In the data rows, zero lies at 4.5, halfway between 4 and 5.
Here are some numbered points:
[4 5 2 4 0 2 4 3 8 7 6 6 2 3 8 6 5 3 4 5 1 5 6 5 6 7 4 4 4 3 6 6 3 3 4 3 3 5 2
 7 4 4 5 6 6 2 5 6 6 8 4 5 6 5 4 6] 0
[3 2 3 2 2 7 8 2 5 6 5 5 8 6 6 2 6 4 4 3 3 4 5 3 3 4 4 2 3 3 5 7 3 2 4 3 1 1 4
 1 4 4 3 5 4 3 4 1 4 6 4 2 2 4 3 7] 1
[1 4 3 6 2 3 3 3 5 5 4 4 7 5 5 4 6 5 3 2 3 6 6 5 3 3 4 3 5 4 4 4 5 2 6 7 4 2 4
 7 6 5 5 6 3 4 5 1 4 7 5 2 3 6 4 4] 2
[5 5 3 4 5 3 6 3 5 5 4 6 4 6 6 6 5 5 4 6 5 4 4 3 5 4 4 3 4 5 4 4 4 3 5 4 3 6 4
 5 5 4 6 4 7 2 4 5 5 5 5 4 3 4 3 5] 3
[5 8 5 2 5 3 3 8 3 3 4 4 4 2 5 6 7 5 6 5 4 0 0 4 1 6 5 2 6 6 6 5 1 6 3 6 4 4 4
 0 5 6 8 8 8 5 1 5 8 4 4 1 4 6 3 6] 4
[4 5 5 6 3 5 5 3 4 4 5 3 5 5 4 4 3 6 3 6 3 6 4 2 4 3 5 5 3 6 1 2 4 4 7 2 6 3 6
 7 5 4 3 4 3 4 5 4 2 4 5 7 4 4 6 4] 5
[7 4 4 3 5 4 6 3 2 3 4 4 4 3 7 5 5 6 3 4 4 4 1 5 3 6 5 3 3 5 3 6 3 3 4 5 5 5 0
 1 4 4 2 4 5 6 3 8 6 4 0 3 7 3 3 4] 6
[3 6 6 4 6 5 4 3 6 5 4 5 2 6 2 4 6 4 6 6 4 6 7 6 5 3 4 5 4 5 4 5 4 8 4 4 5 4 7
 4 6 5 5 5 2 3 3 4 6 2 5 4 5 5 3 5] 7
[3 4 4 5 4 7 5 1 3 6 4 6 5 5 6 5 3 4 4 5 5 5 3 5 5 3 5 6 6 4 5 4 4 1 4 5 1 3 4
 5 3 4 6 3 5 3 3 6 3 4 3 5 4 5 6 3] 8
[1 4 1 6 3 2 2 6 5 3 2 5 8 8 2 2 4 5 4 6 8 3 2 3 3 3 5 0 7 5 2 1 6 6 8 8 1 0 4
 7 7 3 5 2 3 3 5 0 3 4 9 3 2 4 4 0] 9
[5 3 5 4 3 5 5 1 3 6 4 5 5 5 3 5 5 3 4 1 3 5 6 6 6 5 1 3 5 5 5 6 5 1 5 4 3 3 2
 4 4 6 6 6 4 4 4 3 8 6 0 2 6 4 5 6] 10
[3 6 7 4 6 7 4 4 6 6 3 4 2 6 2 3 4 3 3 4 6 7 7 7 5 3 3 7 4 2 6 6 6 8 6 5 5 6 7
 7 6 5 5 3 6 7 6 4 4 4 7 7 5 3 5 3] 11
[8 3 5 4 5 4 7 3 2 2 3 4 3 4 5 6 6 5 3 6 7 3 3 4 3 7 6 3 3 7 4 5 3 4 4 3 5 4 1
 2 2 5 2 5 6 6 5 8 5 5 0 3 6 3 3 4] 12
[7 4 5 5 6 7 8 5 2 3 8 4 3 6 8 4 2 5 4 4 7 5 4 2 7 1 4 8 3 7 4 3 4 5 4 1 6 6 4
 4 4 2 1 2 9 2 6 8 3 3 5 7 1 3 4 5] 13
[6 4 4 6 3 4 3 3 3 3 4 3 5 5 3 5 4 4 4 4 3 6 6 4 4 2 3 4 5 4 3 4 5 4 6 4 4 3 5
 8 6 5 4 4 4 5 6 4 3 5 5 4 3 3 5 3] 14
[5 3 1 7 5 3 5 4 6 4 3 6 4 5 6 5 4 4 2 5 3 6 5 4 3 4 5 5 5 2 6 5 3 4 5 5 2 2 4
 4 6 5 4 0 4 5 4 8 5 5 5 5 3 4 2 4] 15
[8 3 1 7 5 5 6 2 3 5 3 6 3 4 5 9 1 7 4 2 4 5 5 3 3 6 4 3 5 6 4 6 2 2 2 3 3 3 5
 2 2 3 3 4 5 3 2 7 5 7 0 1 5 4 4 6] 16
[3 6 6 4 7 4 4 6 6 3 5 4 2 4 4 3 4 4 4 6 5 6 4 5 5 4 5 6 4 5 6 3 5 6 5 5 4 4 6
 5 5 5 4 5 4 7 7 5 4 4 6 6 4 5 6 2] 17
[5 4 4 6 4 4 4 2 4 4 6 3 5 6 4 5 3 4 4 4 4 5 6 6 4 4 4 4 4 3 4 5 6 4 6 4 3 5 4
 6 5 5 4 5 4 4 5 3 3 6 5 4 4 5 6 4] 18
[2 4 5 5 2 5 1 6 6 3 4 4 3 6 3 4 4 5 5 3 4 4 6 5 3 3 5 5 5 4 6 5 5 6 5 8 5 2 6
 6 7 5 6 6 5 9 5 5 5 3 6 5 4 6 5 0] 19
[6 8 7 3 7 4 3 8 4 2 4 2 5 4 3 2 4 4 5 6 7 2 2 2 4 5 7 6 4 5 6 3 7 5 4 7 3 5 7
 2 4 3 5 3 5 4 6 5 5 3 5 6 2 4 5 6] 20
[8 8 2 2 5 3 9 9 3 5 5 3 8 0 7 3 6 9 5 8 5 0 0 0 1 8 9 0 3 7 2 0 3 5 4 2 6 6 0
 3 3 2 3 7 8 4 4 6 4 4 7 5 5 4 3 7] 21
[1 1 2 7 3 4 4 3 6 4 5 7 4 4 6 7 6 4 6 3 4 3 4 3 4 3 4 3 5 3 6 4 6 1 3 6 5 4 2
 7 4 5 4 3 7 4 4 6 6 7 4 5 2 4 4 2] 22
[4 9 5 4 8 5 1 8 3 3 5 4 6 4 2 3 5 4 6 7 9 1 1 2 2 5 5 7 3 6 4 1 5 8 3 5 4 4 9
 1 4 3 6 7 5 5 7 3 4 3 8 6 2 5 6 3] 23
Which five points above are nearest to each new point by angle, seen from the average point of the numbered points? Their numbers follow each, nearest first.
[7 7 7 4 6 5 4 9 5 6 4 3 3 2 4 6 5 5 7 6 6 2 4 3 5 8 3 4 4 6 5 5 5 6 4 3 8 9 5
 1 5 5 5 5 8 4 3 9 6 3 2 5 6 5 3 6] 4 21 20 12 6
[5 5 4 4 3 3 5 5 4 4 4 5 5 3 5 5 6 4 4 4 3 5 5 6 5 5 6 5 5 4 4 5 5 4 4 4 3 5 4
 5 4 6 5 4 4 4 4 5 3 5 5 4 6 4 5 4] 0 18 10 14 2
[5 3 6 6 4 5 7 5 2 4 5 5 5 5 4 3 5 4 6 5 5 6 5 4 6 4 5 4 3 4 2 3 4 6 6 3 6 5 5
 5 5 3 3 4 3 4 5 3 3 5 5 4 4 4 5 5] 5 13 14 18 7
[8 3 2 5 6 6 4 3 2 6 4 4 5 4 5 9 4 6 6 3 5 4 5 3 4 4 1 4 4 6 4 7 3 3 3 3 4 4 3
 3 2 4 3 2 5 3 2 7 4 7 1 2 5 3 3 6] 16 6 12 10 13
[5 5 5 5 4 3 5 4 5 5 3 4 4 3 4 5 4 4 6 5 5 5 4 4 5 5 4 5 4 6 3 2 3 5 5 4 6 5 5
 6 4 3 3 4 3 5 7 4 4 4 6 5 4 5 6 3] 5 17 14 23 11
[2 3 6 5 5 8 4 3 5 7 6 4 3 6 3 5 3 5 6 2 3 5 4 4 6 5 1 4 4 6 7 6 5 3 2 3 6 6 6
 4 6 4 4 6 4 5 6 2 8 6 2 5 5 6 4 4] 10 7 11 18 19
[8 7 8 4 5 9 9 9 4 7 8 2 6 4 4 2 5 6 8 8 6 1 0 2 6 5 8 4 4 7 1 0 5 5 6 0 7 9 5
 1 3 1 1 6 4 4 6 6 4 2 7 6 5 5 5 7] 21 13 20 23 5
[3 5 6 4 6 5 2 4 6 4 6 4 4 5 2 4 4 3 6 4 5 6 6 6 6 4 4 7 3 3 7 5 6 7 4 4 5 4 7
 5 5 4 5 4 4 6 6 3 4 4 5 7 5 5 7 5] 11 17 7 19 18
[8 7 7 2 6 5 6 8 5 5 5 4 3 2 3 6 5 5 7 4 7 2 4 2 5 8 4 5 3 4 6 3 4 5 4 2 7 8 5
 2 2 5 4 6 7 5 5 7 5 2 3 5 7 4 4 6] 21 20 12 4 23
[4 7 4 4 5 4 6 7 3 4 5 3 6 6 1 0 3 4 5 5 5 4 4 6 4 3 5 4 4 5 5 3 6 5 7 4 6 2 3
 6 5 3 4 6 1 5 6 0 5 4 7 5 4 6 6 3] 9 17 23 5 18
[1 3 9 2 3 8 5 6 5 8 9 4 1 5 3 2 3 1 5 0 1 5 9 6 7 5 0 1 7 4 6 7 9 2 6 6 9 9 2
 2 6 6 4 6 2 6 4 2 7 4 4 1 5 9 5 4] 10 18 7 11 19
[5 4 7 5 7 6 7 5 4 4 6 3 3 5 7 5 3 5 3 6 6 5 2 3 4 4 5 5 2 5 3 2 5 4 4 2 5 6 5
 5 4 4 3 4 6 5 6 6 3 3 6 5 1 3 6 4] 13 5 17 20 23
[3 5 4 5 3 4 3 5 4 4 4 5 6 4 3 0 3 4 5 5 5 4 5 4 5 4 6 4 7 5 4 1 5 4 6 6 4 2 6
 7 5 4 4 5 3 5 6 2 4 5 7 6 4 5 5 4] 9 2 5 19 17
[5 7 4 3 6 2 3 3 8 5 3 6 5 3 5 5 6 6 3 6 4 5 5 6 3 4 6 5 4 3 6 4 4 6 2 6 2 4 5
 4 2 6 7 5 5 4 4 6 7 3 7 7 6 3 3 6] 7 0 15 4 11
[7 5 5 3 3 6 9 9 3 7 6 6 5 2 5 4 7 6 4 5 4 3 5 5 7 7 4 4 4 2 5 4 2 5 6 2 6 8 1
 0 2 4 6 5 6 4 2 7 5 3 3 2 6 5 3 9] 21 6 4 12 0
[5 4 5 4 5 6 7 5 3 6 5 4 4 4 6 3 5 5 4 4 3 4 4 3 4 3 5 4 5 4 3 6 5 4 5 5 7 5 4
 2 3 5 4 5 5 4 3 4 4 5 4 2 2 5 5 7] 1 6 13 21 4
[4 4 3 5 4 3 5 3 7 4 5 5 4 3 5 6 5 4 4 4 4 8 8 5 7 4 4 5 0 3 7 5 3 7 5 5 4 4 6
 7 5 5 6 4 7 4 4 7 6 5 6 4 5 4 3 5] 0 11 7 15 3
[7 8 8 4 5 5 5 9 4 4 8 4 2 3 4 7 5 5 6 5 8 2 4 5 6 7 3 6 3 5 4 5 5 6 4 3 6 9 4
 3 4 6 5 6 8 5 4 8 5 3 3 3 6 5 3 6] 4 12 20 13 21
[9 3 4 5 4 5 8 3 4 3 4 4 6 3 4 5 4 6 4 6 4 3 6 3 5 3 6 6 3 4 3 1 3 4 5 3 2 4 4
 4 3 3 3 5 6 3 5 6 3 4 5 4 3 5 4 7] 13 21 5 12 16
[4 2 6 5 1 6 6 0 2 7 4 7 7 4 5 5 6 4 3 1 4 4 6 9 4 6 4 3 7 3 8 9 4 1 3 4 2 3 2
 3 4 4 7 5 2 3 5 2 7 6 0 3 5 4 5 6] 10 1 8 2 16
[4 3 5 8 3 8 8 9 4 8 7 2 2 6 3 0 1 2 8 4 4 7 5 5 9 3 4 7 2 4 4 3 5 0 8 1 7 5 6
 9 3 1 4 1 1 5 6 5 0 4 5 6 6 6 6 5] 5 13 11 18 17
[2 4 9 4 2 9 4 5 4 9 9 3 4 5 3 3 6 2 6 0 2 6 8 7 7 5 1 3 7 3 5 9 6 1 7 5 9 8 4
 1 6 8 5 8 4 6 5 2 8 2 5 2 7 9 5 5] 10 7 11 18 19
[3 4 7 4 5 5 4 4 6 4 5 4 3 3 3 2 6 2 5 3 4 7 7 7 5 4 5 4 4 2 6 7 7 9 4 6 5 5 8
 7 8 6 7 5 6 6 5 5 5 3 7 7 6 2 4 2] 11 19 7 17 14
[4 6 3 6 3 6 5 4 6 5 5 6 5 4 6 4 5 5 5 6 3 5 5 4 7 5 4 3 7 3 6 4 5 2 4 5 3 5 4
 7 3 6 7 6 5 5 4 5 4 6 4 5 5 5 3 4] 0 22 8 10 2
[4 4 4 5 1 7 6 6 5 5 7 6 6 3 6 3 7 4 4 4 1 4 6 5 4 5 5 5 6 2 2 6 4 5 3 5 4 5 3
 2 4 6 6 8 4 6 3 4 5 5 5 4 4 6 7 7] 1 0 10 4 2
[4 4 6 3 7 4 6 4 4 2 3 5 6 4 5 6 3 5 5 3 6 5 4 4 5 3 4 6 4 5 4 4 3 6 3 3 2 6 5
 3 4 4 5 4 7 2 5 6 5 4 5 4 2 4 4 6] 13 3 20 23 16
[4 4 3 5 4 5 5 3 7 5 5 7 3 4 4 6 4 5 5 6 2 7 6 6 6 4 7 6 5 4 6 5 5 4 4 4 3 2 6
 5 4 6 6 5 3 4 3 6 3 4 5 6 6 4 5 5] 7 0 8 15 11
[4 5 3 4 2 4 7 5 5 5 6 6 4 3 8 3 6 7 6 7 4 3 3 3 4 4 6 5 4 9 5 3 3 3 2 4 3 4 3
 3 3 5 6 6 5 2 2 6 6 6 4 4 4 7 3 8] 21 4 0 3 1
[5 6 4 4 4 2 5 2 4 5 3 5 5 6 4 4 2 5 6 6 4 7 4 3 5 5 4 5 3 7 4 2 3 4 6 3 7 4 5
 7 4 3 1 2 2 4 5 4 3 5 4 7 4 5 5 4] 5 14 13 17 18
[4 4 3 3 4 3 3 4 5 4 3 5 5 5 4 5 5 4 4 4 4 4 5 5 3 6 4 3 5 3 4 6 4 4 5 6 4 4 4
 5 5 5 7 4 5 5 4 6 6 5 5 2 5 4 3 5] 10 4 0 2 15
[6 6 1 4 7 2 6 3 8 7 5 6 2 2 6 6 5 4 3 4 1 7 9 2 6 5 5 7 0 2 5 4 5 9 2 5 3 4 7
 8 6 4 4 6 9 3 3 6 6 5 6 6 4 1 2 7] 0 3 11 7 15
[6 3 3 6 2 3 5 0 7 3 4 7 5 3 3 7 5 4 3 4 2 5 6 6 5 7 5 5 3 4 4 5 5 7 4 5 3 3 3
 8 4 5 6 5 5 6 5 4 5 4 2 6 8 2 5 4] 0 10 18 14 11
[5 5 3 5 4 4 4 3 7 4 5 6 4 3 8 6 6 5 5 6 4 3 5 4 5 5 6 5 5 4 7 6 2 4 3 5 4 6 4
 5 2 6 7 4 7 3 2 7 6 5 6 3 6 5 4 6] 0 3 4 22 16
[9 2 1 6 5 5 5 2 3 7 3 5 4 5 7 9 3 5 3 2 3 2 3 2 4 2 3 2 5 7 4 8 2 1 4 2 3 5 2
 2 0 5 3 3 8 3 3 6 3 7 0 0 4 4 3 7] 16 6 12 10 3
[4 3 7 5 6 5 4 3 5 5 4 2 3 7 4 6 2 1 5 2 7 6 4 4 3 2 3 4 6 3 4 5 7 5 6 3 5 4 6
 6 6 6 3 4 4 4 5 3 4 4 6 6 4 4 6 3] 11 18 14 17 7
